The same turns and mirrors carry the whole set onto itself, and each row onto the other rows of its family. Which rows share a family with each named row? Give them in list order.
These 32 rows form 4 families of 8 rows each.
z112: [-0.93 -3.44 +0.75 -1.79 -1.76 +0.39 +1.06 +3.00 +0.37 +1.18 -0.98 +2.40 -0.34 +1.17 -2.95 -0.80 +0.02 -0.70 -1.85 +3.62 -0.95]
z311: [+1.64 -2.13 +0.11 -0.89 +1.90 +1.64 -0.67 -0.41 +2.10 +0.81 -1.82 +1.56 -0.89 +3.91 +1.71 -2.25 +3.12 -1.79 +1.55 +1.83 -2.58]
z715: [+3.27 -0.39 -2.98 -2.83 -0.28 -0.16 +0.89 +2.33 +0.44 -1.50 +3.53 +0.42 -1.75 +1.39 -0.70 +0.16 -1.60 +1.17 +2.03 +0.09 +0.29]
z751: [-1.25 -4.20 +0.58 +1.62 +0.47 +1.75 -2.19 -2.49 -1.55 -0.71 +0.65 +1.38 +1.04 -2.41 +0.38 -0.32 -1.24 +0.24 -0.80 +0.31 +1.78]
z578: [+0.48 -0.84 -1.23 +2.82 -0.67 +1.14 +3.82 +2.82 -3.64 +0.92 +1.45 -0.22 -0.51 -1.30 -0.84 -0.53 -0.85 -1.68 -1.02 -3.07 +3.90]
z238: [+0.73 -1.86 +1.60 +3.43 -0.24 +3.34 +2.62 -1.75 -2.68 +2.93 -3.71 +0.49 -0.24 +1.19 -0.16 -1.25 +2.11 -3.40 -0.73 -0.15 +2.10]
z870: [+1.01 -2.16 +2.56 +3.69 +0.57 +2.21 +1.80 -0.45 -3.11 +2.91 -3.66 +1.07 -1.22 +1.22 -1.29 -2.49 +1.38 -3.05 -0.93 +0.94 -0.60]
z819: [+1.04 -1.10 -1.19 +1.08 -2.15 +0.95 +2.72 +1.53 -3.84 +0.37 +1.30 -0.55 -0.33 -1.69 -1.77 +1.39 -2.34 -1.24 -0.67 -1.83 +4.07]
z382: [+4.92 +1.04 -1.62 +1.03 +1.31 +1.48 +0.73 -1.53 -1.08 -0.78 -0.04 -1.50 +0.46 +1.50 +2.25 -0.41 +1.18 -1.96 +2.65 -3.00 +1.90]
z916: [+2.66 -2.40 +0.40 -0.45 +2.43 -0.36 -0.75 -1.19 +1.23 +0.07 -1.55 +0.64 -0.10 +2.41 +1.78 -2.63 +3.32 -0.06 +1.18 +2.95 -2.20]
z333: [+3.87 +1.19 -1.61 -0.36 +0.58 +0.40 +4.57 +3.72 -0.25 +2.39 -0.37 -1.10 -1.81 +4.14 -0.49 -1.42 +1.87 -1.89 +0.63 +0.17 -0.66]
z583: [+1.66 -0.86 -3.65 -2.48 +0.40 -0.19 +0.57 +1.65 +1.39 -1.05 +3.90 -0.78 +0.23 +0.65 +1.30 +0.64 -0.63 +1.53 +0.66 -0.40 +1.63]
z785: [+3.03 +1.42 +0.92 +0.46 +0.25 +0.49 +4.16 +4.32 -0.11 +2.54 -1.16 -1.80 -1.90 +3.64 -0.89 -2.27 +1.19 -1.61 +1.18 +0.75 -0.33]
z541: [+1.73 -1.54 -2.63 -3.55 -0.11 -0.68 -0.42 +2.76 +0.91 -1.56 +3.46 +0.51 -0.78 +1.08 +0.19 +0.33 -1.12 +0.16 +1.67 -0.01 -0.41]
z745: [+3.73 +0.15 -1.83 +1.92 +1.88 +2.19 +1.10 -2.00 -2.28 +0.26 +0.67 -1.30 -0.80 +1.24 +2.90 -0.32 +0.85 -2.09 +2.53 -3.45 +2.38]
z436: [-1.61 -3.58 +0.55 -1.06 -1.05 +0.36 +1.22 +2.69 +1.33 +1.95 +0.46 +0.78 -0.75 +0.51 -3.36 -0.99 -0.09 -0.57 -2.92 +3.05 -1.25]
z468: [+2.74 -0.29 -4.03 -2.03 +0.63 -0.47 +0.60 +2.61 +1.23 -1.60 +2.53 -0.15 -0.82 +0.95 -0.11 -0.43 -0.91 +2.13 +1.03 -0.24 +0.29]
z82: [+4.36 +0.85 -2.15 +2.14 +1.21 +1.53 -0.01 -1.83 -2.27 -0.50 -1.32 -1.52 +0.01 +0.29 +3.60 -1.69 +1.70 -1.13 +1.46 -1.13 +1.65]
z425: [-1.70 -3.90 +1.14 -0.82 -0.13 +0.52 +2.57 +3.23 +0.59 +2.33 +1.42 +1.71 -0.92 +1.71 -3.77 -0.11 -1.10 -0.38 -1.76 +1.65 -0.96]
z539: [-0.06 -0.61 -0.58 +1.08 -1.88 +1.93 +2.68 +1.58 -2.67 +1.92 +1.20 -0.61 -0.29 -0.31 -2.91 +0.91 -2.11 -1.47 -1.30 -2.20 +4.40]
z125: [-0.06 -0.40 -1.74 +2.25 -1.02 +2.08 +3.24 +2.45 -2.93 +1.74 +1.85 -0.75 -0.66 -0.72 -1.87 +0.29 -2.87 -0.95 -1.87 -2.37 +2.83]
z257: [-0.30 -4.07 -2.04 +1.36 +1.19 +1.31 -1.66 -2.96 -1.49 -0.67 +1.46 +1.84 +1.08 -1.82 +0.81 +0.13 -0.57 +0.44 -1.79 +0.08 +0.92]
z233: [+2.35 +1.59 +1.57 -0.04 +0.25 +0.04 +4.31 +3.82 -0.66 +1.81 -1.42 -0.95 -1.42 +3.03 -1.05 -1.79 +1.83 -3.14 +2.10 -0.42 -0.14]
z516: [+0.31 -4.55 -1.25 +1.34 -0.46 +2.24 -2.83 -3.99 -1.36 -0.66 +1.27 +1.48 +0.08 -0.84 +0.55 -0.04 -0.01 -0.36 +0.30 +0.26 +0.84]
z449: [+2.30 +1.22 +0.20 -1.18 +0.29 +0.44 +4.89 +5.13 -0.35 +2.05 -1.67 -0.48 -1.19 +3.12 -0.79 -0.92 +0.98 -2.73 +0.57 -0.27 +0.74]
z207: [-2.26 -4.50 +0.45 -1.05 -1.61 +1.28 +1.60 +2.47 -0.75 +1.93 -0.19 +2.82 -1.48 +0.83 -2.39 -0.55 -0.03 -1.15 -1.95 +3.17 -0.48]
z296: [-0.17 -2.45 +2.92 +3.70 +0.97 +2.36 +1.80 -1.34 -3.00 +3.46 -2.11 +0.08 +0.15 +0.76 +0.20 -1.90 +1.31 -3.37 -1.69 +0.79 +0.26]
z414: [+2.84 -2.65 -0.45 -0.83 +1.94 +0.72 -0.50 -0.62 +0.88 -0.62 -1.53 +1.70 -0.82 +2.73 +2.73 -1.80 +3.19 -1.37 +1.92 +2.17 -2.94]
z481: [+0.41 -4.84 -2.55 +0.43 -0.27 +2.59 -2.22 -2.83 -1.25 -0.55 +1.17 +1.89 +0.25 -0.79 +0.75 +0.82 -0.75 +0.33 -1.29 +0.59 +1.76]
z716: [-0.81 -3.06 +1.87 +3.10 +0.32 +2.77 +1.37 -1.12 -2.24 +2.97 -3.69 +0.47 +0.66 +0.74 +0.68 -1.32 +2.19 -3.96 -1.39 +0.23 +1.09]
z489: [+2.22 -2.17 +0.04 -1.48 +1.71 +0.88 -1.40 -1.49 +1.65 +0.69 -1.24 +0.60 -0.35 +3.46 +0.78 -1.41 +1.75 +0.14 +0.87 +3.45 -2.94]
z324: [+4.24 +0.88 -1.59 +2.79 +2.30 +1.38 +1.23 -1.36 -3.12 -0.11 +0.09 -0.84 -0.06 +1.13 +3.19 -1.37 +0.63 -0.51 +2.46 -2.39 +1.90]

The rest of the family of z112: z715, z745, z539, z233, z414, z481, z716
The rest of the family of z468: z916, z785, z436, z125, z257, z296, z324
The rest of the family of z489: z751, z578, z870, z333, z583, z82, z425

